In the data rows, the value 128 means zero.
Some points, one per row:
[188 104 68 83 131 119 159 143 173 158 108 97 112 192 174 150 174 43 149 56 137 112 84 130
 147 117 94 113 117 208 135 52]
[114 155 198 137 137 155 144 153 112 123 149 114 125 116 58 104 114 141 145 152 123 125 156 122
 111 132 85 101 123 119 113 168]
[141 179 217 131 135 158 197 181 93 184 162 99 126 175 0 119 126 91 148 71 125 86 126 129
 126 140 34 76 135 206 93 153]
[82 154 227 182 114 101 134 188 182 46 132 104 141 103 86 109 83 167 180 171 123 101 198 33
 147 153 92 96 172 174 141 142]
[171 132 121 77 155 183 147 108 54 187 125 141 116 138 118 125 152 104 87 111 160 154 102 186
 94 127 111 123 71 82 70 147]
[150 148 118 80 161 169 148 109 61 198 144 132 100 139 81 114 148 91 88 91 122 140 88 198
 101 127 124 128 106 102 96 173]
[91 114 104 158 114 78 88 113 168 75 120 150 128 76 170 127 108 169 133 175 108 139 156 97
 140 127 198 159 166 106 172 143]
[86 109 116 175 120 66 108 146 200 72 141 124 125 87 144 132 137 162 173 171 94 115 155 95
 139 99 158 144 158 127 189 117]
[138 160 195 158 110 163 154 135 92 164 156 142 152 173 74 156 117 142 124 121 157 96 125 110
 115 133 61 89 111 165 94 114]
[153 163 197 128 120 168 171 158 99 178 146 114 139 175 54 140 141 104 140 94 143 96 115 124
 120 128 50 86 119 185 88 118]
[149 188 254 139 122 172 196 195 96 158 138 98 134 202 14 127 103 99 140 90 155 90 141 73
 138 172 12 51 138 236 76 124]
[93 118 205 180 123 93 168 190 147 98 154 112 172 118 45 112 133 152 194 150 108 87 151 116
 150 77 53 102 107 158 91 118]
[140 94 76 144 111 74 105 133 234 80 108 113 122 141 226 159 147 119 180 130 122 114 136 65
 151 131 150 139 151 182 198 46]
[113 125 127 131 136 130 111 114 111 109 128 152 137 98 140 123 113 158 116 168 139 147 143 135
 113 128 146 140 103 76 111 142]
[170 108 115 126 121 119 150 153 197 118 116 111 130 172 179 164 154 91 171 109 154 108 124 87
 137 119 81 109 113 197 132 35]
[86 113 179 176 115 79 137 179 190 46 122 109 153 91 111 112 102 162 183 173 115 108 183 67
 158 118 101 119 141 148 124 117]
[115 175 155 119 140 175 129 108 51 190 170 143 111 124 41 119 132 135 95 114 112 124 114 186
 84 132 128 126 129 94 121 204]
[147 153 154 122 127 140 167 152 110 163 131 104 132 173 66 130 135 93 127 78 120 105 114 138
 145 134 91 99 143 182 113 127]
[142 78 39 108 133 101 102 105 178 106 92 123 123 117 228 141 152 115 125 124 131 150 114 132
 144 113 178 159 123 110 161 84]
[115 139 206 166 121 108 161 183 146 103 146 109 155 129 64 119 120 143 179 139 119 91 158 95
 147 105 60 97 130 172 100 118]
[116 152 83 115 130 157 83 66 77 172 140 153 95 114 142 121 132 146 74 130 104 155 107 178
 97 135 206 163 148 60 163 197]
[162 106 44 61 158 148 127 83 74 184 113 141 102 125 157 118 161 89 78 93 129 159 80 223
 108 115 170 162 85 61 106 142]
[167 112 61 110 119 115 124 117 164 162 102 118 114 183 178 162 160 83 120 67 129 114 92 119
 151 128 141 129 154 190 167 66]
[141 117 122 132 128 126 129 126 154 126 133 135 138 133 144 144 133 131 142 137 138 119 126 118
 120 117 112 114 116 138 131 96]
[125 154 148 122 131 168 131 108 64 171 136 140 128 130 80 111 118 129 85 123 118 131 116 173
 116 130 127 128 129 96 110 179]
[194 106 63 52 155 133 157 147 155 150 91 87 88 169 178 126 177 36 136 54 143 147 97 148
 137 137 107 120 107 179 120 80]
[121 155 139 122 130 158 121 102 81 171 159 145 125 127 90 125 135 137 94 120 118 127 112 167
 106 125 139 134 129 99 129 171]
[80 147 108 150 121 109 73 97 127 111 138 143 106 86 127 119 110 171 118 154 97 139 140 133
 120 135 209 160 172 77 186 185]
[122 118 102 118 140 157 121 85 59 177 142 151 133 112 104 123 149 145 95 133 122 144 96 210
 98 88 150 148 88 40 102 161]
[169 138 73 70 149 160 139 105 93 198 122 123 86 165 123 138 151 68 89 62 131 138 81 182
 112 145 141 137 125 139 139 140]
[157 140 114 108 124 133 142 144 146 159 126 98 109 175 113 139 148 76 135 60 116 111 109 116
 136 144 115 113 162 200 153 106]
[67 154 166 170 118 134 112 101 56 144 166 157 150 83 34 103 104 192 104 158 91 119 138 173
 115 107 158 143 147 56 133 211]
[138 97 54 95 147 99 110 122 172 103 106 122 99 101 197 118 146 103 135 127 110 152 124 145
 132 125 176 160 132 115 164 124]
[164 137 128 101 133 140 180 144 96 193 120 108 139 196 68 131 147 73 121 45 124 105 86 164
 145 125 79 106 118 188 85 109]
[98 128 127 150 117 106 121 124 125 120 131 136 139 110 102 118 116 152 121 137 106 123 132 130
 147 120 151 135 151 118 138 146]
[139 115 152 133 129 117 147 162 178 96 125 104 126 131 141 131 132 117 174 137 137 112 150 86
 133 121 88 110 119 165 127 93]
[103 153 175 120 143 148 150 121 32 176 153 149 141 110 21 103 119 144 87 125 115 129 119 202
 117 113 113 125 108 80 68 206]
[86 139 216 179 111 107 151 160 118 99 144 127 171 117 39 113 101 164 152 159 117 94 158 105
 155 106 76 101 134 146 89 146]
[127 131 176 121 149 152 156 146 73 144 142 126 147 109 54 97 131 131 125 139 133 133 137 176
 112 109 81 115 81 89 59 164]
[106 140 199 157 126 119 159 169 108 111 142 110 152 120 46 111 115 142 149 136 130 109 147 115
 140 112 75 100 123 146 85 144]
[94 154 181 164 113 129 120 127 95 131 159 149 149 116 71 123 102 172 121 151 120 111 146 122
 120 135 127 120 147 108 127 167]
[105 92 78 122 134 82 103 113 151 87 109 133 130 77 170 113 123 145 121 159 105 150 136 142
 144 119 195 168 136 86 150 141]
[128 192 197 133 126 198 152 127 59 188 171 126 131 167 34 130 111 129 106 102 135 108 124 142
 92 150 78 89 135 140 111 175]
[119 103 90 138 115 102 96 108 161 95 116 139 127 102 196 130 133 147 133 155 128 142 136 124
 132 120 177 159 139 96 162 115]
[116 111 34 104 135 128 74 63 102 148 113 152 104 103 193 126 150 139 78 130 102 169 101 184
 121 128 239 179 140 50 180 160]
[123 105 25 100 131 95 77 82 147 117 97 137 97 101 217 123 136 121 94 126 112 171 120 144
 135 136 226 181 152 86 182 140]
[109 113 117 96 144 138 114 106 70 117 101 136 131 87 127 94 104 137 73 141 131 179 125 172
 126 137 177 151 113 51 89 187]
[145 142 98 101 130 174 124 67 36 216 148 157 125 159 99 138 150 117 64 90 121 132 68 212
 105 118 152 137 109 84 113 156]
[136 137 103 94 144 165 139 99 56 194 145 141 112 129 84 118 145 116 91 103 118 142 95 208
 103 115 136 135 97 77 109 167]
[112 122 163 166 111 87 149 183 207 87 138 98 138 136 102 128 128 123 197 128 110 90 156 63
 157 123 85 103 161 201 160 87]
[131 144 105 111 132 145 120 101 103 180 150 142 107 150 115 144 143 122 101 103 127 125 101 160
 109 138 145 131 134 123 149 146]
[151 89 63 116 140 89 99 149 244 71 104 95 91 101 249 129 153 96 191 143 125 148 155 67
 128 131 158 149 146 153 211 73]
[82 94 57 138 128 81 70 91 152 80 116 144 112 60 195 115 129 170 124 171 92 161 142 148
 135 119 231 185 147 57 186 151]
Then 24 other points, each followed by its number:
[99 124 161 160 124 110 118 152 173 73 131 122 144 96 143 122 106 162 168 173 129 121 169 82
 133 129 118 124 126 129 138 119] 0
[158 123 104 95 143 159 129 98 93 154 125 143 123 134 153 136 142 113 95 115 152 154 109 158
 110 131 135 138 102 102 101 130] 1
[124 170 215 137 133 155 175 167 95 157 158 109 135 155 22 125 115 116 145 103 123 94 130 129
 119 130 56 86 128 167 90 156] 2
[152 119 46 85 148 141 113 95 130 176 130 130 84 143 159 133 163 85 102 93 113 150 88 176
 105 130 172 155 131 112 174 132] 3
[87 154 224 184 107 114 140 178 150 75 133 111 152 113 79 115 84 174 165 170 126 104 181 59
 150 145 84 96 162 170 127 147] 4
[148 135 149 123 126 136 169 160 139 143 125 103 137 165 93 132 136 96 154 91 125 105 121 123
 138 125 79 102 125 186 107 100] 5
[187 83 88 100 139 114 147 172 226 92 97 88 119 156 227 149 162 69 194 110 158 124 130 73
 138 128 81 110 99 199 141 16] 6
[115 124 105 136 120 132 82 98 138 91 118 155 125 95 206 135 108 166 102 181 151 161 150 107
 114 155 185 151 133 77 156 135] 7
[107 164 155 107 138 149 135 103 19 172 126 144 133 117 29 90 98 140 51 112 112 148 104 204
 136 142 142 135 135 76 68 219] 8
[138 105 75 123 117 94 99 129 188 94 105 123 118 136 215 147 127 114 144 123 131 135 133 85
 147 144 164 149 154 151 175 80] 9
[160 109 82 93 139 145 125 101 106 153 108 136 126 141 171 134 152 102 107 108 149 147 99 167
 121 119 136 139 90 98 104 108] 10
[118 177 221 165 106 155 156 148 91 142 156 130 157 161 41 130 98 148 133 124 143 90 142 96
 126 147 70 85 142 171 105 139] 11
[196 124 50 62 156 161 147 106 124 217 125 119 84 186 152 155 189 42 119 48 136 129 68 180
 103 130 126 126 107 161 144 92] 12
[104 99 105 156 113 75 110 137 191 78 119 121 141 106 158 134 136 145 166 143 107 116 143 100
 157 104 157 144 147 132 166 97] 13
[189 116 109 80 134 128 165 152 150 140 81 100 129 195 168 140 143 58 127 66 157 128 97 110
 165 147 85 106 117 209 91 60] 14
[157 111 97 97 143 138 140 139 155 137 126 111 103 141 148 131 156 96 147 113 127 129 114 138
 113 118 115 123 101 140 139 102] 15
[150 154 147 114 135 147 158 154 124 168 137 105 105 172 87 140 140 80 133 79 131 112 105 124
 123 147 89 100 141 193 130 127] 16
[82 119 132 177 103 103 95 105 138 87 144 165 155 87 142 134 107 197 129 193 123 122 149 119
 125 108 162 145 131 80 144 136] 17
[145 191 223 124 133 169 184 180 91 171 151 91 120 177 12 119 117 89 139 87 132 98 131 117
 123 152 32 71 136 204 94 154] 18
[136 174 220 158 119 151 177 182 137 157 169 99 127 183 33 143 129 110 173 106 128 69 131 84
 119 128 27 62 141 220 126 106] 19
[150 127 143 127 134 129 127 166 199 93 125 102 106 137 178 141 139 109 188 137 144 121 150 73
 114 140 93 109 131 185 155 82] 20
[138 105 69 114 131 103 132 116 144 147 136 139 127 141 154 146 163 109 134 103 126 125 94 150
 129 109 147 145 118 138 148 98] 21
[118 149 154 128 123 148 138 111 52 165 131 143 144 136 54 112 102 137 75 111 120 129 115 168
 142 130 126 124 134 100 84 173] 22
[68 126 188 195 108 74 120 169 178 51 137 119 156 76 95 113 92 182 180 177 95 104 182 74
 163 119 128 127 160 136 148 140] 23
Which of these numbered points is nearest to each point below, ignoring the 3 directions in which the first points spread most? Its number follows each.
[137 153 66 100 146 184 91 56 65 205 159 159 75 126 134 131 147 125 72 116 117 150 87 203
 73 136 192 157 133 60 178 180] > 19
[103 128 140 166 111 90 111 160 200 75 127 107 128 124 150 136 116 138 178 143 111 110 157 60
 147 137 131 116 170 178 183 107] > 16
[203 108 105 63 147 132 198 166 145 175 101 88 123 196 119 132 171 29 146 38 145 119 89 146
 149 122 49 96 89 215 75 60] > 5
[153 133 64 82 144 156 112 97 99 193 133 131 89 144 134 133 161 84 94 83 110 141 82 194
 101 129 166 150 128 109 149 151] > 3
[122 149 172 136 120 128 134 150 117 113 114 121 127 127 101 116 90 129 118 129 138 132 144 98
 145 166 113 113 152 157 109 141] > 4
[90 113 144 145 123 77 133 157 149 80 108 114 146 98 102 101 108 146 141 134 104 127 157 111
 170 132 143 138 151 142 123 143] > 8
[118 166 207 135 136 168 172 142 35 190 166 129 147 132 0 107 126 142 104 115 117 114 119 185
 109 112 78 103 112 107 66 195] > 5
[129 93 74 132 131 103 84 126 217 75 117 117 100 99 237 142 153 134 177 157 130 146 153 72
 116 121 172 146 145 129 209 84] > 20
[147 93 38 82 144 115 112 90 116 141 100 132 105 117 186 121 160 102 89 108 117 168 97 183
 130 112 188 167 116 79 141 132] > 5
[94 126 138 144 123 105 99 124 139 76 121 133 121 81 141 107 99 162 118 167 117 150 160 107
 138 144 171 139 153 95 146 165] > 4
[145 164 168 113 141 173 155 138 74 174 153 116 113 146 54 116 125 107 116 105 128 120 119 164
 107 133 86 105 112 132 95 167] > 2
[190 85 72 62 152 99 177 167 164 141 72 74 106 177 152 118 162 27 149 42 130 135 96 145
 171 128 96 119 111 207 100 70] > 8
[126 178 191 113 146 172 151 147 81 151 139 101 107 126 44 96 107 110 109 110 119 128 141 139
 113 159 100 105 146 137 110 200] > 18
[151 151 162 108 133 188 148 113 50 175 133 141 145 151 93 125 112 122 79 115 159 137 115 161
 110 138 89 111 96 108 64 147] > 1
[106 118 70 134 142 123 70 96 176 88 144 139 87 65 213 133 137 160 143 185 112 155 155 116
 90 131 205 171 137 66 217 145] > 20
[191 113 81 70 153 137 181 143 129 201 119 92 107 197 106 142 192 35 130 37 120 115 67 181
 132 107 81 113 106 197 115 85] > 13
[146 128 150 117 148 141 160 164 143 135 146 107 117 133 95 123 141 101 160 122 125 115 128 129
 118 115 79 107 106 146 120 120] > 15
[76 141 192 187 103 98 120 151 149 69 147 137 157 96 92 127 88 187 161 178 122 106 173 78
 142 137 120 119 154 132 134 139] > 9
[158 118 149 96 154 143 161 165 147 118 126 115 122 131 133 127 138 97 152 127 167 136 136 112
 116 129 75 107 80 158 84 103] > 6
[114 99 139 138 139 93 142 179 195 77 122 96 125 105 138 114 142 119 195 151 118 117 156 99
 139 100 97 122 111 145 137 100] > 15
[118 166 160 134 122 175 109 92 53 155 137 165 138 133 115 130 99 163 76 142 153 143 127 142
 100 150 136 124 121 81 100 170] > 7
[143 148 119 106 146 158 144 117 86 186 149 130 104 136 81 125 153 105 113 103 120 123 106 183
 100 119 114 126 110 116 126 155] > 12
[78 142 135 139 130 116 81 118 140 74 130 131 95 51 143 90 101 175 120 171 98 160 179 103
 124 162 207 152 177 64 175 201] > 18
[112 150 219 166 110 106 157 191 173 64 113 96 150 126 90 113 83 132 177 137 139 110 179 38
 156 158 72 94 159 206 118 109] > 4
[92 130 170 178 118 94 127 155 178 76 147 125 135 98 103 126 119 161 182 167 109 108 165 83
 135 112 112 122 144 142 158 129] > 12
[93 115 70 140 127 113 76 76 120 126 135 155 113 78 162 117 135 166 108 160 91 147 126 170
 108 109 217 179 137 40 178 165] > 12
[147 133 90 96 133 149 137 90 58 187 111 147 132 148 112 123 129 103 65 85 130 143 84 193
 133 129 153 147 122 100 99 151] > 22
[145 105 17 78 151 130 102 64 85 194 126 147 99 132 153 127 172 98 74 91 95 153 61 231
 113 103 189 170 115 59 143 156] > 13
[113 156 240 169 120 123 169 205 161 92 146 101 150 137 46 118 105 138 188 140 130 86 173 60
 150 138 35 75 138 206 109 123] > 2
[126 128 126 136 122 110 136 134 150 139 139 119 128 135 101 135 144 119 149 117 103 107 117 130
 133 100 112 123 131 152 143 115] > 13
[69 139 198 191 110 86 125 168 157 63 141 128 152 88 79 111 83 186 167 186 102 105 181 78
 158 127 117 120 163 137 138 154] > 23
[89 193 197 148 126 169 140 109 25 192 172 148 129 133 0 108 101 160 75 116 97 109 111 179
 105 136 119 115 157 99 107 228] > 16
[156 123 148 112 132 143 173 144 104 160 123 122 151 167 97 135 143 105 125 98 148 112 99 149
 134 112 66 105 93 149 71 99] > 10
[89 130 130 122 121 113 111 111 91 122 121 140 131 88 89 96 104 157 89 146 104 149 135 160
 139 125 179 151 151 77 121 195] > 8
[184 92 73 96 139 119 155 138 176 161 127 115 125 183 179 160 188 71 158 81 136 104 80 141
 129 94 91 123 87 172 125 38] > 21
[81 140 140 158 103 118 99 85 53 129 128 171 160 103 89 116 92 189 69 149 111 134 122 163
 139 129 175 152 149 61 102 185] > 22
[124 113 155 145 133 91 141 188 217 66 119 90 127 119 144 129 128 119 192 140 128 113 166 51
 147 133 90 106 146 192 148 96] > 2
[134 156 177 124 128 168 144 124 61 153 135 146 143 141 77 121 109 135 93 134 154 130 130 142
 116 142 99 108 107 112 77 153] > 1
[151 149 92 75 142 180 113 74 46 185 114 149 106 135 141 121 124 111 45 102 141 168 96 194
 100 158 177 150 124 71 105 181] > 4
[78 147 155 170 129 140 80 107 115 94 166 156 126 55 127 116 107 204 127 207 116 141 166 115
 89 127 176 145 141 47 166 188] > 20
[134 119 140 135 129 105 149 168 181 108 130 96 122 138 118 133 141 105 175 122 118 104 137 103
 139 119 95 109 134 190 149 96] > 2
[114 98 98 132 128 75 106 157 217 55 108 95 110 95 185 113 133 122 175 144 104 137 157 78
 155 130 154 143 154 150 179 109] > 2
[167 137 155 108 152 146 180 176 140 162 145 95 117 166 76 135 162 75 164 85 136 101 114 128
 120 116 43 89 100 190 107 105] > 15
[143 124 159 117 136 138 166 144 94 145 127 128 148 139 92 119 138 115 132 113 147 121 125 151
 123 117 79 108 87 128 71 121] > 10
[140 147 108 122 127 151 109 105 122 158 145 136 102 133 142 142 141 121 117 120 121 128 116 139
 101 133 156 134 140 113 169 135] > 19
[83 113 71 147 125 95 61 83 161 88 131 152 102 67 178 121 119 171 119 175 92 153 143 127
 125 124 229 179 161 62 203 169] > 16
[71 131 201 204 101 103 116 139 134 78 163 156 177 87 97 134 95 209 152 198 124 101 169 93
 135 111 118 117 130 109 124 140] > 17
[66 116 151 189 107 99 87 95 122 84 144 172 162 65 132 124 90 224 124 212 124 133 163 113
 122 109 170 148 128 56 141 157] > 17
[103 124 121 127 133 104 105 134 137 83 98 116 115 80 143 93 101 142 118 145 106 155 157 115
 146 150 178 154 159 99 142 167] > 8
[159 94 24 64 160 142 107 74 81 180 106 151 113 120 176 123 162 100 67 109 129 171 78 221
 117 100 188 166 86 42 113 140] > 10
[170 113 34 48 174 173 127 66 47 216 124 146 83 126 142 120 174 81 63 91 129 169 66 252
 83 104 169 160 70 41 103 169] > 15
[154 64 58 120 123 69 124 145 229 77 96 117 133 126 238 146 162 105 179 138 141 134 130 88
 154 105 133 137 110 164 153 34] > 10
Now 24 new points, numbered from 0 again:
[152 144 179 144 119 153 144 170 183 115 142 110 131 163 149 155 131 118 178 138 161 97 147 57
 115 148 58 84 130 198 138 80] 0
[100 99 84 135 135 81 85 130 188 57 107 116 105 68 197 109 120 146 150 168 99 153 154 101
 146 125 196 164 157 101 183 134] 1
[129 101 134 154 113 78 130 174 238 48 99 98 137 125 191 138 123 123 192 147 136 122 169 32
 166 136 111 117 153 190 167 64] 2
[202 109 65 76 137 146 162 128 143 194 106 97 112 216 163 158 172 36 126 45 153 114 70 143
 132 131 85 112 104 205 119 49] 3
[174 134 93 58 157 147 157 118 78 193 118 114 94 158 101 113 146 61 79 59 130 150 89 179
 122 141 125 125 118 142 100 158] 4
[135 167 165 123 126 171 141 121 75 165 142 136 119 145 83 126 101 128 98 117 149 124 128 130
 104 159 110 111 137 131 113 160] 5
[135 159 202 162 101 146 154 144 110 141 148 139 158 176 85 158 105 137 136 126 158 89 129 93
 126 137 54 87 116 188 93 95] 6
[151 119 66 85 137 165 110 71 69 171 108 145 115 130 177 119 136 119 65 111 141 165 95 183
 117 141 183 164 114 64 124 147] 7
[99 103 112 151 111 95 86 116 167 59 102 132 135 81 189 115 111 166 139 172 124 150 163 93
 146 132 178 161 149 93 162 126] 8
[124 151 188 155 118 113 160 180 152 116 130 95 141 156 62 130 112 117 161 110 118 100 144 80
 148 137 73 99 154 198 112 125] 9
[162 139 104 91 156 166 144 116 94 188 139 125 104 145 113 125 157 89 105 98 134 134 97 177
 107 126 113 123 105 119 118 147] 10
[131 160 155 103 134 168 148 108 33 187 132 133 125 151 56 112 117 120 72 93 126 133 104 187
 124 140 115 119 125 108 80 184] 11
[186 122 46 66 143 173 127 73 81 203 113 145 103 169 184 152 163 81 73 77 163 155 72 186
 97 136 153 144 99 106 120 109] 12
[176 149 179 111 142 175 173 167 115 156 137 115 125 178 96 148 134 88 146 105 172 102 123 109
 112 141 32 80 94 194 84 92] 13
[70 149 204 188 106 136 86 124 123 66 147 156 157 62 120 114 73 224 126 229 135 131 197 79
 117 136 145 123 142 67 135 180] 14
[124 135 186 169 102 112 155 160 156 115 148 127 164 153 97 140 119 146 167 141 137 91 146 81
 142 116 72 94 129 181 117 87] 15
[172 95 63 101 134 107 115 146 224 88 77 96 95 140 249 150 149 84 167 116 155 150 133 65
 137 150 150 138 138 180 179 53] 16
[133 119 53 85 140 151 76 66 98 146 117 149 89 101 194 123 138 131 81 140 118 175 113 175
 97 140 217 172 130 51 162 165] 17
[136 134 90 103 143 157 106 91 106 155 143 142 103 126 143 135 142 127 112 125 129 147 112 168
 93 124 155 141 110 88 144 151] 18
[113 105 100 146 109 76 108 143 197 76 100 105 131 119 184 124 126 128 158 134 104 127 142 78
 157 129 164 153 169 151 177 101] 19
[139 100 28 93 137 126 107 81 110 177 119 133 99 125 160 126 175 100 97 93 97 155 82 207
 115 106 196 170 119 84 160 139] 20
[116 138 225 173 110 126 168 176 133 98 137 126 178 150 66 135 100 151 163 150 151 89 150 82
 149 119 35 80 105 178 69 90] 21
[151 112 126 111 142 111 150 170 188 110 116 97 111 144 142 134 144 90 163 120 132 116 129 99
 147 129 90 107 127 197 133 86] 22
[83 151 179 149 131 147 114 107 58 125 151 151 150 79 64 102 93 184 86 175 122 140 147 162
 107 128 150 135 121 47 94 208] 23
The same question for these:
[130 99 86 104 137 109 111 119 143 93 104 129 125 95 186 115 132 122 121 145 133 166 137 139
 134 127 162 150 114 92 117 128] > 23
[96 119 154 164 111 88 125 154 172 82 121 112 149 111 119 120 113 148 163 135 106 109 156 83
 160 121 129 132 159 162 149 117] > 19
[175 118 80 91 147 140 169 123 120 220 159 114 112 183 83 155 195 61 141 57 105 93 65 195
 108 76 84 120 93 166 121 99] > 20
[122 81 100 147 115 65 129 143 196 62 93 123 159 124 196 138 124 136 159 140 132 123 146 84
 173 114 135 142 126 159 128 62] > 21
[145 126 161 117 144 124 173 180 152 123 126 85 132 149 92 119 142 90 173 92 123 108 135 107
 138 123 64 100 119 191 111 110] > 1
[115 153 225 161 112 129 145 180 148 78 132 117 153 131 102 129 84 150 162 163 165 109 174 44
 136 156 58 87 133 188 96 111] > 14
[94 167 199 147 125 164 131 115 45 140 154 144 143 100 49 110 91 178 99 155 122 135 153 150
 109 138 123 122 125 71 88 202] > 2
[65 165 190 186 105 126 81 110 108 75 141 162 143 73 108 119 59 217 110 200 124 137 182 80
 124 167 174 143 175 81 151 193] > 5
[89 106 91 145 128 88 88 108 164 84 132 141 126 65 175 116 129 167 142 183 100 150 150 129
 123 108 197 170 136 60 170 150] > 10
[172 111 39 73 145 163 113 75 92 183 113 146 103 150 188 146 153 88 76 91 151 161 80 184
 98 131 170 150 103 92 129 116] > 12
[116 108 157 137 132 78 158 183 173 89 119 91 138 117 90 104 127 117 171 119 102 120 149 101
 169 113 98 117 139 174 115 119] > 4
[133 109 52 111 134 105 100 105 151 117 97 124 104 118 190 127 139 112 115 112 113 156 120 137
 138 134 195 163 154 115 166 124] > 9
[155 126 123 93 147 152 143 137 112 152 114 108 109 143 126 123 141 88 119 99 133 142 114 145
 126 131 115 116 114 137 113 128] > 1
[97 105 99 160 106 98 89 103 159 88 124 152 139 105 187 138 128 173 137 168 115 131 143 108
 134 120 180 156 145 93 168 112] > 15
[104 151 167 128 126 155 113 103 54 126 124 154 136 98 93 102 89 167 78 155 137 155 138 154
 122 147 155 134 125 58 92 198] > 8
[112 163 176 134 114 167 133 98 34 156 126 151 154 136 77 116 87 157 61 126 142 143 124 150
 127 150 134 122 134 90 76 180] > 7
[176 112 45 69 149 167 110 80 100 171 113 141 96 128 205 141 159 99 83 112 152 164 99 173
 95 127 169 156 94 77 122 127] > 13
[123 181 216 140 120 181 148 136 66 160 148 140 134 151 56 122 96 143 100 128 153 118 138 115
 117 167 81 91 138 148 98 163] > 5
[125 137 172 140 122 136 151 155 115 115 121 120 149 136 92 129 102 124 129 121 149 122 142 106
 142 146 89 109 129 159 83 124] > 8
[205 124 87 62 147 141 180 160 140 185 96 84 104 201 133 137 169 23 137 36 136 122 79 148
 147 135 77 108 116 219 107 72] > 1
[171 152 112 73 162 203 133 92 57 206 156 154 95 142 127 135 148 99 83 113 161 148 95 199
 61 131 117 124 75 80 97 160] > 13
[103 132 135 154 102 122 91 106 120 98 110 140 151 115 158 124 92 172 102 160 130 140 150 104
 140 151 171 142 160 97 139 137] > 7
[155 144 117 123 115 168 118 82 75 181 144 167 142 170 130 161 128 133 90 118 158 123 97 158
 105 132 118 122 99 114 104 107] > 6
[100 111 117 161 118 114 107 105 143 115 154 155 144 109 149 144 142 175 144 173 116 116 125 140
 114 91 146 145 113 85 148 120] > 15
[149 161 165 110 140 156 175 146 90 198 159 110 121 167 32 131 150 82 130 77 112 102 100 168
 115 115 66 98 122 170 102 146] > 20
[148 99 60 95 133 136 87 87 128 106 97 156 119 109 234 140 125 138 90 153 166 177 129 129
 117 147 186 157 106 75 125 111] > 14
[91 158 199 162 116 109 135 170 144 80 142 111 135 112 74 109 90 151 155 151 111 106 175 78
 142 152 104 111 165 162 134 153] > 9
[155 92 86 132 110 80 124 156 242 72 75 96 123 158 236 150 131 96 174 112 139 122 147 36
 170 148 132 133 158 216 170 34] > 8
[130 102 121 150 125 87 149 176 211 102 140 101 133 135 137 140 156 102 196 116 121 95 138 85
 144 99 91 121 131 188 155 65] > 20
[63 156 209 199 92 95 102 145 158 50 139 139 149 85 102 124 69 204 153 193 117 110 191 51
 149 148 138 123 180 130 152 159] > 5
[94 154 207 173 106 131 143 134 83 119 143 144 164 129 57 120 84 172 113 148 136 110 148 111
 139 136 96 112 138 128 83 154] > 7
[157 122 120 114 125 119 160 145 137 155 117 104 140 192 110 138 139 82 133 75 133 103 97 138
 152 113 82 108 119 191 99 79] > 3
[134 142 118 152 106 132 131 104 116 173 150 146 145 171 109 152 142 136 119 104 117 99 97 143
 130 102 123 124 141 153 139 105] > 15
[99 172 209 139 125 159 149 124 21 160 142 143 156 121 14 98 90 160 78 131 119 128 128 173
 128 135 111 115 127 88 54 208] > 11
[118 137 183 139 123 154 148 126 73 148 150 152 164 136 67 133 117 159 109 145 150 110 126 148
 112 113 78 104 96 110 72 141] > 21
[81 160 174 164 118 139 95 119 108 98 143 145 134 89 109 117 86 185 104 181 123 135 161 110
 115 157 158 136 155 85 137 184] > 5
[143 149 200 168 102 139 157 173 163 117 143 124 158 186 114 171 120 133 175 131 159 73 133 54
 134 131 39 74 123 218 105 48] > 6
[109 106 155 169 111 77 128 176 214 45 113 108 149 109 172 133 107 153 183 167 137 117 175 29
 163 136 119 119 153 177 156 82] > 2
[120 131 172 129 139 128 122 162 151 77 126 103 110 81 131 104 108 141 168 165 131 145 182 86
 114 145 116 119 126 115 131 155] > 16
[53 151 183 200 92 84 100 132 136 73 142 135 161 91 78 110 77 198 137 174 92 107 166 84
 160 136 160 134 189 130 161 169] > 19
[118 166 167 116 138 188 124 89 11 181 143 162 133 120 54 110 103 152 56 133 136 140 112 196
 98 140 133 130 107 49 68 206] > 8
[187 123 75 66 139 152 140 111 99 178 91 123 111 182 174 143 144 70 83 70 160 158 84 151
 127 153 131 126 116 148 100 100] > 7
[160 106 41 68 144 144 118 86 101 158 92 137 107 129 202 131 146 97 81 93 144 172 98 171
 126 142 182 157 110 89 126 127] > 8
[157 103 70 105 145 137 105 116 172 109 128 137 104 118 232 155 157 113 152 147 161 150 129 111
 88 126 143 141 87 109 157 82] > 13
[58 148 185 174 122 120 90 112 88 89 146 158 145 53 85 99 74 215 101 196 110 141 173 121
 125 135 171 150 154 50 118 218] > 2
[79 160 201 178 114 137 104 122 111 88 155 154 149 92 97 126 81 207 132 199 130 120 174 96
 112 142 128 119 137 90 128 170] > 14
[172 120 72 70 136 149 127 101 109 157 96 126 102 152 178 126 153 81 90 85 147 160 99 162
 119 143 157 144 119 116 116 122] > 8
[106 103 74 110 139 106 90 109 141 97 112 131 103 74 183 109 126 137 113 152 114 167 137 149
 129 124 198 172 128 69 151 155] > 1
[103 163 161 118 135 162 135 107 19 173 137 152 135 109 31 97 100 150 58 135 120 142 114 193
 121 137 144 131 125 65 77 217] > 11
[163 129 60 78 140 140 127 92 89 196 119 135 99 151 132 129 158 84 86 72 117 143 76 195
 120 125 160 149 128 117 139 141] > 9
[134 161 232 143 122 152 166 183 125 110 129 107 152 154 66 126 100 130 151 138 161 100 161 76
 133 155 37 71 118 191 78 118] > 16
[104 99 118 152 109 54 117 156 201 51 77 115 150 115 170 116 97 135 154 142 116 129 154 70
 193 130 146 142 163 167 139 85] > 11
